In the data rows, the value 128 means zero.
Here are some points:
[126  47  96 178 113 163 151 165]
[127 116 142 113 113 112 141 182]
[ 77  94 114 143 126  49 170 234]
[ 40 115 161 179 170  71 144 124]
[190 231 128 100 173 170 117  98]
[183 203 154  75 160 162  96  74]
[ 89 102 107 121 107 166 115 114]
[ 68  85  73 150 161  98  99 196]
[174 130 166 179  89 198 161  76]
[106  90  84 117 164 123 128  96]
[ 93 150 178  76  91  90 195 183]
[120 132  52  85 139 168 120  92]
[120 120 107 120 161 155  70 133]
[191 235 124 101 175 166 111  95]
[193 231 124 103 171 167 106  96]
[123 132 168 131 133 122  91  88]
[ 98 140 121  94 116  84 136 121]
[195 201  70 232 157 126  98  61]
[136 225  57 251 130 148 116  95]
[ 99 184  99  82  58 154 143 116]
[104 128 120 136 135 105 107 141]
[128 229  54 253 130 146 118  90]
[103  84  88 111 163 121 128  92]
10 more points follow, each with its number after it:
[127  50  93 181 106 170 149 163] 0
[ 96 149 176  75  93  89 194 184] 1
[112  92 100 115 179 104 113  95] 2
[105 125 120 134 138 106 106 138] 3
[141 227  62 255 134 145 107  96] 4
[ 92 156 188  75  91  72 210 182] 5
[178 132 160 181  94 199 163  82] 6
[155  99 190 103 151 101 131 157] 7
[162 133 111  95 121 143  90  97] 8
[127 107 145 103 115 103 142 180] 9
Which of these numbered points is nearest to each point below, looking only along the 3 directions in which the first points spread most? Its number follows each.
[131 222  76 255 134 139 106  90] > 4
[111  89  79 109 187 114 114  94] > 2
[186 194  88  85 187 196  65 116] > 8
[ 95 104  98 117 110 166 115 118] > 2
[153 101 186  98 147  93 141 158] > 7
[ 97 149 177  73  93  90 193 181] > 1
[119  42  96 171 108 162 151 159] > 0
[133 226  57 249 130 148 114  96] > 4
[171 101 193 155  88 183 140  54] > 8
[179 135 163 179  95 190 159  81] > 6
[ 96 105 100 116 111 167 117 117] > 2
[120 142  58  91 138 165 127  93] > 8
[ 95 145 174  76  91  89 195 177] > 1
[182 132 164 177  96 192 162  82] > 6
[ 93 139 179  75 105  91 183 177] > 1
[110 114 128 128 155 153  68 124] > 2
[ 77  87 202 133 150  43 155 138] > 9
[178 127 174 180  91 192 178  81] > 6
[135  79 135  76  85 146 114 127] > 7
[192 236 126 101 174 164 110  97] > 6
[133  82 136  76  84 146 115 126] > 7
[141  75 108  92  69 179 127 155] > 2
[ 88 149 146  69  56  84 161 173] > 1
